Each row of this table is followed by its label. One hidden rule gives the labels. It looks at one to three of the table's principal directions, none of them among the few with the most spread.
[ 17 -12 -20  39   0 -16 -38  -4 -19 -34   6   5 -17   2   6   9 -29 -41
  31  30 -22  38   8 -20  15   0   3 -31   8  -4 -32  -7] 1
[ 30   3  25  34 -35 -38 -39 -11 -29 -39  -4  -6 -36  12  17   8 -12  -7
  32   7 -10  -3  17  -3  15 -52  14   2  -9 -27  -7  12] 2
[-41   1  -1 -46  27  38  31  21   3  41   2   8  33  -7 -19  32  -2   7
 -29 -27   8   6  -7 -13  -5  24 -35  39 -15  25  44  -6] 1
[-11 -17  64   5  -6  -1   3  13 -24  -9  -1 -10 -21   6  -1  -3 -13  22
   5   4  27 -11  22 -10  20 -22  19   6   2 -20  11  15] 2
[  72  -69   59    1  -17   12 -100   25    7  -59  -67  -79  -39   -6
   14  -24  -35   22   19   15   -5  -77  -53   65   53   54  -30  -86
   38   36  -26  -40] 3
[ 21 -11 -12  25  -5 -31  -5  11 -10  13  28   1   1 -19  21  24 -27  26
  -9 -16  -1 -15   9  25  23 -20  27 -13  18 -40 -19 -14] 2
[-27 -53 -15 -28  -3  35  30   7  24  29  20  21  53 -18 -17  23 -47  20
 -15 -12   3  27  18  30  -6  46  -1 -11   6   9  -4  -1] 1
[-53 -23  74  -1  40  20  53  35 -19  13  17  13 -11   6 -22 -14 -13  21
 -15 -15  59   1  31 -41  15 -31  39  30 -14 -29  29  14] 4
[-44  14 -48 -28  26   6  62   6  16  57  33  36  42 -14 -16   7   6  17
 -32 -26   3  28   3 -15 -22  16   4  40 -11  -3  26  -5] 2
[ 41  -5  29  -8 -17 -16 -41   2  -9 -15 -24 -29 -36  -2  31   8  -6  42
  23 -20  -2 -70 -21  51  35 -11   3   5  18  -4  24 -10] 3
[-23  -9  21  -5  16  12  20  16   3   8  -1  -7  10   1 -22 -21   5   4
 -24   8  19  12  -1 -25  -5  17  -5  -7  -5   8   0  -1] 3
[ 36 -72  29 -20 -14  11 -70  45  -7  -5 -35 -59   1 -30   6  27 -61  43
 -11  -5 -12 -48 -39  51  55  63 -47 -50  35  23  -2 -49] 4
[-17  17 -13  70  18 -46  27 -16 -25 -18  60  41 -13  15   3 -11 -15 -32
  16  30  11  78  51 -57   0 -40  65  -9  -3 -46 -38  24] 3
[ -2  25   5  20   4 -11  29 -21  14  -5  17   9   2  15   1 -29  30  -4
  -9   6  17   9  15  -5 -20 -16  31  -8  -4 -10 -20  22] 2
[ 25  50 -14  21   4 -51  -5 -13 -19   3  23   8 -30   5  37  20  18  17
  12 -28  -4 -29   0  10  18 -54  29  38   1 -31  22   1] 2
[ 23 -41  49  38  -4 -31 -39  32 -47 -17  14 -22 -36 -15  25  29 -60  31
  16   4  13 -24  18  10  64 -23  30 -25  32 -46 -13 -15] 4
[-42  57 -16 -14  -1   4  85 -35  21  35  32  47  27  17  -9 -14  58  -1
 -17 -16  20  22  34 -17 -57 -42  32  57 -30 -17  17  47] 6
[ 15 -27  41  17 -13   7 -45  11 -10 -45 -42 -37 -28   8 -16 -39  -1 -25
  11  46  -1   1 -13 -24   6  17 -22 -50   5  17 -30  -7] 4
[ 29   4  19  25 -33  -9 -50  -2 -20 -39 -29 -22 -22  10  -1   6   5 -42
  13  23 -19   3  -1 -18  -3 -30 -28 -20 -15   1 -25   2] 2
[ 30  31  -9  10 -27 -11 -25 -26   6 -28 -33 -10 -29  13   8 -33  46 -26
  23  18 -18 -23 -15   1 -24 -29  -5  -3  -7   2 -14   8] 0
[-32   5 -34  -2   1  -3  46 -29   7  16  47  53  27   7   1  21 -19   0
  18  -5  -2  56  41   0 -16   0  33  30  -6 -10  10  29] 2
[ 37  -7 -50  17 -25 -28 -34  16 -11  12  -8  -6 -10 -33  16  14  -8   0
   1  -7 -33 -32 -17  16   7 -32  -3 -10  12 -40 -25 -37] 2
[-41  16   8 -27   2  16  52 -15   7  18  10  33  15  15 -16  -3  17   6
   1 -17  14  21  23 -16 -27 -18  10  55 -30   1  40  31] 2
[-57  76 -43 -20  20 -20  89 -17   0  58  51  64  33  12 -14  23  41   1
 -30 -53   6  42  26 -48 -44 -60  14 110 -58 -22  62  28] 3
[ 16  15 -17  -6  -5 -30 -23  28 -23  25  -5 -13  -7 -21   9  33  -3  19
 -20 -35 -18 -33 -24  -4  19 -31 -25  34 -11 -20  29 -33] 0
[-28  64  -9 -12  -8  -8  54 -38  16   9   8  33  10  30 -16 -26  62 -15
  -8 -14   6  27  15 -32 -55 -42   7  60 -49   4  30  41] 5
[ 24 -65   9  -1  -3   3 -51  35 -25   4   4 -26  -3 -35  25  55 -78  36
  12  -2  -9 -29  -5  48  65  38  -7 -37  50  -9  -9 -36] 1
[ 37 -51  12 -23 -42  13 -46   8  13 -12 -38 -28   1 -16   6   9 -31  29
  10 -13 -18 -48 -21  62  14  20 -23 -25  11  10  -3 -19] 1
[ 76  -5  14   2 -15 -14 -97  12  -8 -36 -47 -61 -34  -4  33  29 -11   6
  14 -14 -28 -72 -54  53  46  13 -48 -31  17  29   3 -38] 5
[-80  26  36  14  47  19  92  -9  -7   9  41  46   3  29 -29 -39  28 -23
  -5  25  55  66  55 -79 -29 -23  53  30 -20 -17   6  51] 5
[-37  50 -53 -14   4   2  42  -1  -1  37   6  36  24  -2 -27   6  44 -40
 -24 -13 -16  37   2 -60 -50 -40 -24  60 -47  -7  21   4] 3
[-32  37  17  35  27  17  21 -28 -11 -36   8  17 -18  36 -14 -33  39 -76
  23  64  17  66  30 -73 -27  -6  14 -16  -6  15 -31  42] 1
[-65  31 -22 -51  31  52  52   8  16  40 -14  16  39   4 -48 -11  46 -35
 -38   5   3  41 -14 -63 -49  33 -54  41 -35  47  35   4] 5
[ 22  83  27  58  -6 -52 -25 -41 -40 -60   3   4 -64  50  23  -9  50 -56
  44  24  -3  19  20 -56  -3 -86  20  29 -29 -14   3  42] 2
[  5 -29  43 -13  -5  27  -5  10   7  -6 -24 -25  -9  -5   1 -18   0  22
   1   9  20 -43  -5  28  10  16   4 -26  22   3  -9  -1] 3
[-16  42  51  35  16  18  21 -42   1 -59 -18   8 -50  51  -6 -77  69 -61
  42  61  34  20  26 -52 -34 -33  41 -14  -7   7 -27  56] 3
[  9 -38 -18 -26   2  50 -32  16  22   4 -38 -36  20 -23 -10  -8  -4 -14
 -10  36 -16 -15 -36  21  -1  83 -50 -64  37  44 -35 -31] 6
[ -2  16 -45 -23 -29  -3   8 -23  12  20   8  19  30  -5   3  26   4   3
   1 -11 -28  16   4  20 -23   7 -18  24  -8   9  11   9] 4
[ -6  29 -23  63  -3 -38  28 -40  -7 -26  43  44 -17  21   7 -31  13 -39
  30  34   4  59  49 -37 -24 -51  68  -8  -4 -43 -46  36] 0
[  53  -84   72    3    3   45 -108   41   -8  -61  -73  -89  -40  -11
    8  -11  -45   -5   22   49    1  -62  -48   40   63   81  -48 -110
   59   49  -42  -43] 4
[-13 -19  50  36  45  27  -3  14 -10 -40 -14 -17 -38  15 -11 -54   8 -40
  15  57  36  10   5 -44  13  16  25 -58  24   6 -42   4] 6
[  0  21  14  32   1   5  -8 -26  -2 -49 -18   5 -31  30  -9 -45  34 -62
  33  47   2  30  11 -43 -25 -21  11 -20 -13   9 -30  26] 4
[ 58  31 -46 -27 -53 -31 -41 -15  10  17 -23 -13   5 -15  30  43  17  28
  -2 -54 -47 -65 -35  66  -5 -33 -37  38 -14  -3  29 -19] 3
[ 33  19  27  33  -6 -40 -26  -1 -12 -28  -6 -21 -35  13  12 -21  15   3
   1  -1   6 -24  -9  -6  14 -37  15  -9  -5 -17  -9  -3] 6
[-35  10  -8 -35  53  23  54  29  28  52   7  -4  32 -12 -23 -25  28  29
 -61 -28  28 -15 -30 -11 -11  40 -10  13  -2  19  24 -23] 2
[ 33  55 -26  27  -4 -44 -36 -19  -8 -25 -10 -15 -24  17   9 -15  38 -31
   4  13 -26   9 -26 -28  -6 -15 -21   0 -14  14  -5  -7] 6
[-12  22 -36   7  -9 -45  28  10 -26  47  52  35  21 -18  11  61 -23  25
 -22 -47 -10  17  27  -8   6 -55  16  60 -20 -52  27  -4] 5
[-23 -11  34  10  31  56  21  -8  21 -33 -27  -4 -16  21 -23 -70  37 -50
  13  55  33  11   3 -30 -27  23  16 -49  10  24 -42  20] 6
[-13 -18 -11 -33   0  22  16  -4  18  18  -1  10  19  -7  -2   4 -10  23
   4 -12  -1  -5  -2  28  -3  31  -2  11   7  15  19   1] 5
[-10  11 -44  -6   0  13   9  -5   7  15   1  15  17 -10  -5   6  12 -26
  -1  11 -17  19  -1 -11 -22   8 -13   1   0   5 -13  -4] 0
[  9  13   6  29  16   3   1 -11   2 -26 -10  -1 -37  10   9 -45  31 -26
  25  31  13 -15   0 -11  -6 -19  35 -25  16 -13 -30   8] 2
[-52 -24  61 -30  16  51  37  25  10   8 -22 -10  21  10 -50 -32  11  -5
 -37   9  37  19   4 -43 -22  24 -25   1 -26  27  13  12] 1
[ -9  21  10  43  21 -45  28 -11 -18 -12  44  31 -24  18  10 -14  -5   5
  14 -10  21  27  31 -29  10 -52  63  23 -12 -41   5  19] 0
[-96  58 -11 -19   7   0 127 -50  19  48  76  94  56  34 -32  -9  37   5
 -19 -23  36  97  80 -53 -73 -44  57  97 -59 -22  44  82] 2
[-20 -10  24  29  34 -12   9  26 -30  -3  17   2 -26  -3  -2 -13 -16  -1
   2  17  23  14  13 -42  27 -13  31  -6  12 -28  -6  -6] 0
[-72  33  -6 -33  26  31 101 -13  26  52  37  45  52  11 -31  -9  37   4
 -42 -16  32  44  30 -32 -51   3  14  48 -29   6  25  37] 3
[-64  61 -17  23  30 -56 114  -7 -20  58  91  76  15   7  -5   3  19  30
 -30 -45  37  51  61 -61 -22 -90  83  97 -40 -78  40  36] 2
[-75 -25  51 -16  42  28  68  51 -25  47  28  19  18 -12 -33   9 -22  24
 -41 -16  52  20  32 -56  10 -13  17  38 -13 -29  32   3] 4
[ 26  -1 -25  25 -28 -61 -18  -3 -27   6  31  13 -14 -15  29  32 -36  34
  19 -21 -21  -5  16  21  28 -41  32  20   8 -51   6  -9] 5
[ 10  29   9 -12   7 -18  -9 -12   2 -11  -4  -2  -9  22   6  10   9  10
   5 -33  -3  -7 -16   5   7  -9 -13  38 -27  24  47   5] 1
[ -2 -25  49  19  13  19  -7  -1   0 -37  -8 -12 -18  18  -5 -27 -10 -15
  17  30  24   9  11  -7  10  15  17 -39  11  11 -24  15] 4
[-16  -2 -37 -36   6  19  47   0  39  46  12  20  47 -15 -11   2  10  26
 -35 -40   2 -11  -8  31 -28  15  -1  20 -10   5  13  -6] 2
[ -6  12 -19 -17 -19   0   1 -11  -2  14   7   9  21  -1   1  34  -3  -1
  -1  -8 -17  16   7   5  -9   3 -22  23  -9   9  15   9] 2
[  5   0 -19  14 -18 -31  -7 -10 -17   0  20  14  -5  -5  12  14 -21   8
  18   6 -15  20  17   0   9 -10  16   7   7 -21  -1   3] 4
[ 14 -13  58  40  19  30 -47   2 -13 -75 -50 -38 -58  26  -9 -62  23 -69
  37  78  16   1  -9 -45   6  12  -3 -74  19  25 -54   6] 5
[ -7 -27  49  -3  14  28   5  10   9 -17 -18 -16 -11   8 -10 -32   1   4
   0  12  29 -17  -1   2   5  14  10 -26   8   9  -8   5] 3
[ 30 -54   2  23   2 -12 -41  24  -8 -10   5 -27  -6 -25  15   6 -54  23
   2  17  -4 -13  -9  31  45  40  11 -64  46 -11 -39 -33] 6
[ -8   4 -33 -64 -19  46  24 -17  48  34 -21   7  49  -7 -12  11  26  11
 -21 -28 -15 -20 -20  48 -42  36 -40  20 -12  40  21   4] 5
[ -6 -46   6  12  24   0 -12  41 -11   3   1 -12  -4 -21 -13 -12 -39  10
 -13   8   7   5 -11 -17  28  26   3 -32  16 -10 -14 -34] 6
[ 23  23 -17  19   2 -30 -49  14 -26 -18 -21 -22 -26  -1   0   3   9 -30
   1   8 -27   2 -30 -38  12 -14 -36   1 -13   7   2 -28] 3
[ 65  32 -32   8 -46 -45 -64 -20 -14 -15 -13 -15 -23  -4  45  49   2   5
  27 -24 -46 -46 -19  49  17 -40 -19  18   2 -11  10 -11] 4
[-43  17 -52 -46 -20   2  65 -10  14  67  43  57  69 -12 -14  62 -11  25
 -31 -62 -15  36  28   9 -36 -22 -11  85 -44 -12  51  17] 2
[-28  48 -14  -9  21  -7  49 -13  10  26  26  26  23  15 -11   4  32  -4
 -28 -28  11  25   7 -26 -26 -20   3  48 -35   4  29  18] 3
Which label does each new row get?
[ 32  29   5   4  -2 -17 -39   7 -15 -13 -29 -24 -35   3  16   6  25  -8
   6 -14 -12 -47 -30   0  13 -35 -20  17  -9   0  17 -16] -> 0
[-33 -27 -56 -50   1  39  26  24  30  60  -4   1  72 -36 -37  10  -9   7
 -55  -3 -20  25 -22  -1 -29  73 -56  -9   1  30  -2 -30] -> 6
[-45  46  24  22  31  16  55 -36   4 -30   8  36 -23  46 -20 -61  58 -56
  26  38  33  51  33 -69 -43 -32  41  19 -26   4  -3  54] -> 5
[-52  65 -53 -34  -4   8  88 -34  25  54  34  62  51  10 -19  12  53 -11
 -26 -34  -2  42  27 -24 -69 -36   3  83 -50  -3  37  39] -> 5
[-13  22  -5  23   5 -43  31  -4 -13  10  38  27  -1   6   0  -3  -2  14
  -8 -20  10  27  23 -26  -2 -44  37  35 -22 -36  13  11] -> 3
[-25  -9 -38 -39  -5  28  31  -5  17  42  16  23  43 -18  -2  34 -13  16
  -7 -15 -10  11   9  27 -14  31 -10  19   8   9  14   3] -> 4
[-11 -14 -81 -44 -13  39   1   3  32  38 -15   7  59 -28 -24  19  -1 -21
 -25   3 -42  24 -27  11 -36  62 -63 -10  -2  39 -11 -26] -> 3
[ 35 -10  91  68  20 -27 -67  26 -56 -69 -14 -46 -77  21  20  -5 -20 -25
  28  33  26 -21   4 -35  62 -41  19 -45  15 -20 -25  -4] -> 1
[-25  15  29  65  45 -27   2  -3 -38 -47  28  12 -43  30  -9 -39  -5 -50
  28  59  22  76  30 -90  17 -10  40 -23   1 -10 -25  20] -> 4
[  94  -14  -34   -2  -48  -39 -121    8  -17  -25  -43  -52  -28  -25
   44   55  -35   17   28  -21  -66  -70  -57   72   50   10  -57  -20
   23   13    6  -54] -> 4
[  69    1   -7   69   -8  -88 -102   19  -54  -56   -6  -31  -66   -1
   27   13  -41  -15   33    6  -38   -2  -26  -24   61  -40   -3  -21
    2  -27  -12  -43] -> 5
[  54  -11   58   52  -21   11  -79  -35    2 -115  -68  -45  -77   42
    6  -85   32  -70   71   89   -1  -12  -13   -7   -2    4    8  -91
   20   31  -70   22] -> 4
[ 70 -59  20  27  -7 -32 -94  40 -26 -29 -17 -54 -38 -28  35  28 -69  38
  14  -9 -16 -62 -35  54  81  18  -6 -58  46 -14 -18 -56] -> 0
[  3  34 -20   1 -14  -9  23 -32  15   5  13  18   9  10  10  -4  31  -3
   3  -4  -3   3  13  13 -27 -19  16  15  -7  -5  -4  24] -> 0
[-30  69 -27 -49 -28  -8  58 -23  19  47   3  35  41  14 -24  16  58   7
 -39 -61 -11  10   2 -19 -63 -55 -32 104 -77   5  67  26] -> 1
[  0  18 -15 -42 -11  11  22 -16  26  30   2   5  29  -1   8  21  17  33
 -16 -37  -3 -26  -9  45 -15  12 -14  32  -6  18  33   8] -> 3
[ 11 -41  56 -11   3  35 -10  11  18 -19 -32 -32 -12   1  -3 -33  -2  20
   0   7  28 -48 -12  34  12  26   6 -41  21  14 -13  -2] -> 0
[-72  59 -16   6  35 -20 111  -8  -3  53  62  62  23  11 -21 -19  42   5
 -36 -20  36  53  44 -71 -41 -56  53  75 -37 -44  28  34] -> 2
[ 13 -30   6  -8   3  -5 -31  10  -9  -9  -3 -12  -8  -7  11  18 -41  24
  18  -7  -8  -9 -11  25  36  30  -6  -8  17  11  17 -16] -> 1
[ 42 -22  36   8  -4  15 -72  20 -16 -32 -42 -58 -31  -7  18   9  -9  -9
  12  29  -6 -49 -30  23  38  29 -34 -57  38  22 -26 -24] -> 5
[ 60  34 -21  62 -34 -75 -67 -20 -44 -38  19  -4 -42   6  47  46 -18 -21
  40   5 -38   3  12   4  32 -62  13  -2   5 -38 -20  -1] -> 1
[ 27   6  37  11  -4 -17 -57  10 -24 -41 -33 -32 -38  17   1   1  -2 -17
  14   0  -9 -14 -24 -19  25 -15 -31   2 -19  19  19 -11] -> 2
[-35  24 -14 -13  23 -11  49 -12   0  25  39  37  15  10  -2  12  -2  19
  -2 -26  11  31  20 -13  -3  -6  23  53 -17  -4  43  18] -> 4
[  1 -17   6  -7 -22 -14   6  11  -3  20  11  -2  18 -13  -1  15 -21  35
 -20 -20   1  -6   8  16   5  -4   1   6  -2 -18   5  -5] -> 5
[-10  14  41   3   0  18  17 -17  18 -26 -26 -11 -16  26 -19 -67  49 -18
   1  30  25  -1   0 -23 -31  -3  10 -17 -11  15 -15  26] -> 0
[ 19  24 -39  33 -21 -61 -12   0 -29   7  22  17 -18 -13  17  18  -6   2
   8 -13 -25   4   9 -16   7 -62  19  29 -10 -52   0 -11] -> 0
[ 35 -51   8 -28  -3  22 -54  25   2   0 -26 -33  -1 -23  20  44 -50  34
  10 -24 -14 -57 -32  70  47  44 -30 -23  31  22  14 -36] -> 4
[ 54 -38 -15  55 -20 -30 -84   3 -27 -53  -6 -20 -33  -9  24  16 -53 -31
  44  39 -34  12  -2  11  41   5   3 -67  32 -12 -56 -24] -> 4
[-41   1  31  46  -1   5  44 -18 -14 -28  22  37 -13  25 -22 -42  12 -50
  21  51  29  67  62 -67 -33 -47  53 -10 -16 -36 -43  48] -> 1
[-33  40 -23 -11  27  -8  40  -2   0  26  22  27  16   8 -14   6  21  -8
 -20 -22   3  31   2 -39 -18 -13  -5  50 -31   4  35   5] -> 3
[ 45 -70 -10 -54 -50  69 -67   8  36  -7 -72 -46  21 -31   5  22 -23   6
  13   7 -36 -70 -43  96   1  70 -67 -60  35  48 -26 -31] -> 1
[-10  43 -62 -63  -6  -4  33   1  21  70  12  22  52 -17   0  60  19  35
 -44 -84 -26 -22 -25  30 -23 -10 -44  89 -39  12  72 -15] -> 3
[ -6   7   8 -31  -3  20  25   9  14  32 -11  -6  11 -12   1   0  26  28
 -24 -26  14 -49 -10  25 -12 -11  -3  21   0  -7  17  -2] -> 2
[  4 -25  38  17   9  21 -11  -9   4 -32  -2 -18 -13  12   7 -22 -10  -7
  20  43  20   5  11  12  15  40  18 -58  36  16 -36  15] -> 5
[  5 -28  30 -29   9  47 -19  23  19  -4 -44 -38   7  -4 -18 -14   7  -2
 -22   2   9 -34 -34  14   1  42 -43 -31   3  39  -3 -19] -> 3
[-18  22   8 -68  -8  24  28   1  25  38 -22  -4  29   2 -15   9  32  38
 -33 -53   3 -36 -25  21 -23   8 -43  62 -34  33  68   2] -> 4
